name the system of each run:
In the rows, zero is written as 128.
q_46, run 1 (8 x 28):
[[ 84 150 136 132 163 156 108 116 137 132 164 150 109 126 133 155 109 138
  124 101  93 101 110 153 133 166 165 189]
 [139 162 112 145 188 139 113 114 149 134 151 148 120 169 104 171 129 159
   99  83  97  99 140 160 111 146 178 167]
 [182 146 113 146 183 138 130 127 155 121 136 143 142 159  86 137 154 171
   90  85 132 112 148 159 107 128 187 146]
 [169 114 137 155 162 151 145 154 140 110 117 129 133 121 104  76 148 165
  110 108 162 133 136 136 113 106 152 139]
 [136 101 169 157 146 159 161 162 132 131 121 123 118  95 118  52 135 156
  127 131 156 142 114 111 108 116 128 132]
 [120 123 190 135 136 155 170 149 132 147 118 121 105  98 136  65 120 136
  140 140 132 139  97  90 117 133 122 139]
 [126 141 187 116 144 133 168 130 149 152 115 110 104 126 143 104 125 125
  130 138 103 127  97  91 114 145 128 142]
 [142 148 156 101 151 117 154 136 153 149 121 104 127 149 123 152 144 114
  124 149 100 126 126  97 118 136 137 142]]
q_656, run 2 (8 x 28):
[[252 130 164  73 119  71 132 103 160  79  50 125  85 187  93 113 118  87
  128 132 106 124 146 174 114  90 168 120]
 [186 154 141  87 177  66 129 148 109  94  80 120 144 178 133 139 139  98
  112 167 125  99 180 161 177 117 154 124]
 [ 92 148  91 126 175 108 136 160  90 128 131 117 176 138 152 161 160 120
  112 163 137 106 180 149 206 132 133 131]
 [ 20 133  98 154 138 162 118 155  91 151 183 126 167  91 160 169 140 145
  129 148 136 117 128 119 170 154 101 148]
 [ 57 115 114 166  99 178 125 122 133 150 169 144 114  85 124 136 123 150
  137 104 114 135  92 123  98 147 115 159]
 [148 106 161 137  98 175 140  97 163 135 134 150  70 100 109  90 105 144
  136  84 119 144  75 124  70 132 143 156]
 [219 112 179 104 113 129 149 112 174 118  86 146  82 139  94  62 124 129
  132  99 121 137 100 132  80 116 158 136]
 [221 126 164  94 136  99 162 136 158 102  72 114 117 149 110  83 153 112
  125 142 141 143 136 128 123  99 148 116]]
q_101, run 3 (8 x 28):
[[115 125 161 157 178 160 165 178 144 161 152  85 161 109 123 100 161 175
  106 138 145 153 128  66 110 125 131 123]
 [138 114 201 131 154 149 179 174 134 142 119  90 135 102 144  64 144 137
  130 164 153 156 118  62 123 123 115 119]
 [143 103 164 108 108 131 164 155 125 122 101 103 130  97 144  63 139 121
  147 171 163 157 116  87 131 111 102 101]
 [134  92 128 116  77 143 137 129 113 108 108 131 117  85 142  73 132 110
  148 148 165 152 116 130 134 111 101 113]
 [106 102 118 136  82 152 126 120 112 108 126 148 106  80 137  85 111 122
  144 120 156 133 108 161 134 122 106 134]
 [101 108 124 153 109 158 128 118 121 123 139 159  97  92 124 100 105 140
  135 105 130 114 106 165 117 132 130 157]
 [124 128 154 146 149 165 145 120 137 134 135 146  92 118 122 103 112 142
  127  98 115 114 107 145 112 135 152 169]
 [149 143 175 132 163 145 152 129 141 129 116 141  89 128 124  88 115 131
  122 112 113 112 107 135 114 137 159 164]]
q_656, run 4 (8 x 28):
[[118 174  98 182 219 171 114 108 170 138 174 147 120 161 100 172 127 168
   94  40 102 111 149 163  96 149 202 179]
 [135 157 142 182 205 180 153 132 202 171 172 113 130 147  86 131 163 186
   93  56 103 149 127  69  56 145 187 144]
 [179 137 163 143 147 146 168 124 212 170 140  88 132 156  87 127 167 162
  113  90 106 180 115  40  55 142 146 115]
 [183 133 162  90 112 107 159 109 211 153 111  65 128 170 100 160 171 109
  132 125 105 181 121  44  80 128 124 105]
 [155 151 151  67 110  77 132 104 169 146 105  66 130 178 123 201 155  72
  137 168  93 155 131  81 120 126 123 116]
 [106 169 145  78 133  81 122 121 122 140 115 108 128 166 146 201 124  75
  135 174  78 107 135 122 161 143 127 142]
 [ 66 159 145 109 148 107 137 137  98 143 129 143 114 129 161 157 111 105
  140 159  79  85 130 144 179 156 134 166]
 [ 52 129 175 149 147 161 150 155  95 148 143 138 104  76 167  95  90 128
  144 157 111 105  98 121 153 153 114 176]]
q_101, run 5 (8 x 28):
[[ 32 144  88 154 120 174 146 119 158 194 205  91 161 120 131 224 165 155
  122 110 124 162 107  75 108 166 102 155]
 [119 142 139 147 152 161 167 126 211 195 172  82 140 158  89 172 179 169
  109  95  95 175 110  31  47 160 145 131]
 [213 129 170 140 154 139 174 139 209 145 117  94 124 162  82  90 163 160
  109  91 132 179 124  59  68 116 156 111]
 [222 104 159 127 147 124 177 161 151 113  81 108 138 134  95  42 166 150
  105 130 180 156 137 112 100  85 143  96]
 [156  91 125 128 122 123 154 166  75 105  96 133 151  91 148  39 142 142
  124 169 200 123 131 140 167  99  96  91]
 [ 79  87 121 121  93 143 136 155  63 118 129 132 143  60 175  67 118 120
  157 180 195 124 114 138 194 129  77 120]
 [ 39 102 128 141  77 158 136 133  83 136 145 139 115  56 176 104 102 114
  159 156 150 126  86 122 155 143  71 148]
 [ 79 113 146 143  87 169 142 106 147 145 144 140  78  86 134 111 102 130
  153 110 108 141  79 121  94 144 122 161]]
q_46, run 6 (8 x 28):
[[103 109 160 125  87 156 131 109 126 119 120 160  68  85 134  82  89 117
  154 123 104 123  84 155 112 134 128 165]
 [119 150 171 117 140 133 122 103 135 121 120 157  72 127 139 120  87 104
  144 119  85 102 106 163 131 145 156 184]
 [144 162 138 119 177 115 115 124 121 130 124 147 125 166 131 164 109 124
  113 123  93  86 141 166 144 139 170 163]
 [149 154 108 132 184 125 125 139 126 118 132 139 157 156 118 153 144 142
  100 119 141 103 156 164 157 137 159 149]
 [137 120 106 145 157 148 123 153 129 126 154 121 168 127 115 135 161 167
  107 121 165 130 146 133 135 126 139 131]
 [127 101 124 154 124 168 144 146 144 122 144 118 134  99 108  97 153 158
  121 117 157 159 123 113 101 112 124 126]
 [147 105 152 143 112 161 152 129 155 131 122 126 102 107 111  84 133 146
  130 106 136 151  96 109  85 126 133 135]
 [160 126 175 118 118 137 157 114 154 136 102 138  80 124 113  83 119 121
  136 112 109 129  98 118  98 130 143 143]]

runs to name:
run 7 (3 x 28):
[[152 133 193 119 112 156 121  85 200 124 132 139  45 130 107 114  87 109
  151  79  75 146  85 117  68 143 157 166]
 [204 140 226 115 145 106 145 124 177 122  83 136  77 151 113  63 104 109
  137 114  83 130 107 101  89 126 159 128]
 [186 134 214  86 160 101 170 156 140 126  71  92 120 140 139  69 137 101
  135 174 125 131 127  85 149 119 134 123]]

q_656
run 8 (3 x 28):
[[ 78 147 163 122 150 141 148 137 127 156 145 125 117 121 148 137 117 123
  134 145  94 106 103 113 141 155 132 169]
 [113 166 127 124 168 130 135 118 147 159 148 116 134 164 119 193 139 137
  112 124  91 113 131 123 119 156 147 157]
 [169 148 101 118 156 120 124 116 167 126 140 115 149 168  88 184 167 146
  102 100 129 138 152 135 113 128 165 138]]

q_46
run 9 (3 x 28):
[[208 136 137 132 180 136 165 144 207 148 128  77 161 175  73 137 201 170
   86 103 138 180 152  64  72 117 169 105]
 [204 114 155 129 169 125 186 167 136 134  94  86 159 135 107  69 180 157
  102 154 181 156 141  90 113  99 121  95]
 [138  98 128 122 120 123 175 169  75 129 100 104 171  99 157  61 158 133
  124 186 200 136 127 100 156 107  80  81]]

q_101
run 10 (3 x 28):
[[ 72 106 172 135  96 165 158 128 127 150 135 129  93  75 152  84 108 123
  154 139 117 144  74  91 113 144 100 142]
 [111 150 170 116 120 134 137 111 154 143 127 130  82 134 129 142 107 108
  138 126  80 124 100 119 104 150 138 165]
 [150 164 142 104 160  98 130 114 149 135 126 125 115 180 117 182 118 115
  117 129  83 108 136 139 115 136 167 152]]

q_46
run 11 (3 x 28):
[[152 164 130 127 199 109 132 146 135 130 118 124 143 178 117 156 138 135
   95 130 105 100 158 143 144 130 173 145]
 [155 137 115 126 179 126 135 152 131 129 137 107 176 148 116 143 173 159
   96 133 163 129 156 130 145 129 154 129]
 [129 111 116 148 137 148 148 157 135 138 144  98 165 111 110 119 169 161
  110 135 170 156 135  96 118 117 118 111]]

q_46
run 12 (3 x 28):
[[155 158 178 131 186 124 159 142 147 144 113 113 115 152 123 106 133 137
  112 126  98 116 131 104 110 130 160 143]
 [155 147 159 120 186 125 161 151 143 138 122 100 144 147 120 121 157 142
  108 141 127 132 142 102 128 127 155 137]
 [146 132 144 114 158 134 164 155 141 146 132  88 159 131 124 128 175 145
  105 151 157 152 137  91 133 127 131 119]]

q_46
run 13 (3 x 28):
[[136 123 209 135 168 142 192 189 149 161 120  70 151 109 146  63 161 141
  130 169 150 166 119  22 126 126 104 108]
 [164  96 180  98 104 119 171 164 130 136  95  81 137 105 146  53 155 111
  146 187 161 168 115  47 125 107  93  77]
 [145  76 122  96  53 128 145 131 109 104  97 118 125  85 132  68 141 115
  149 166 180 158 104 119 130 108  84  91]]

q_101
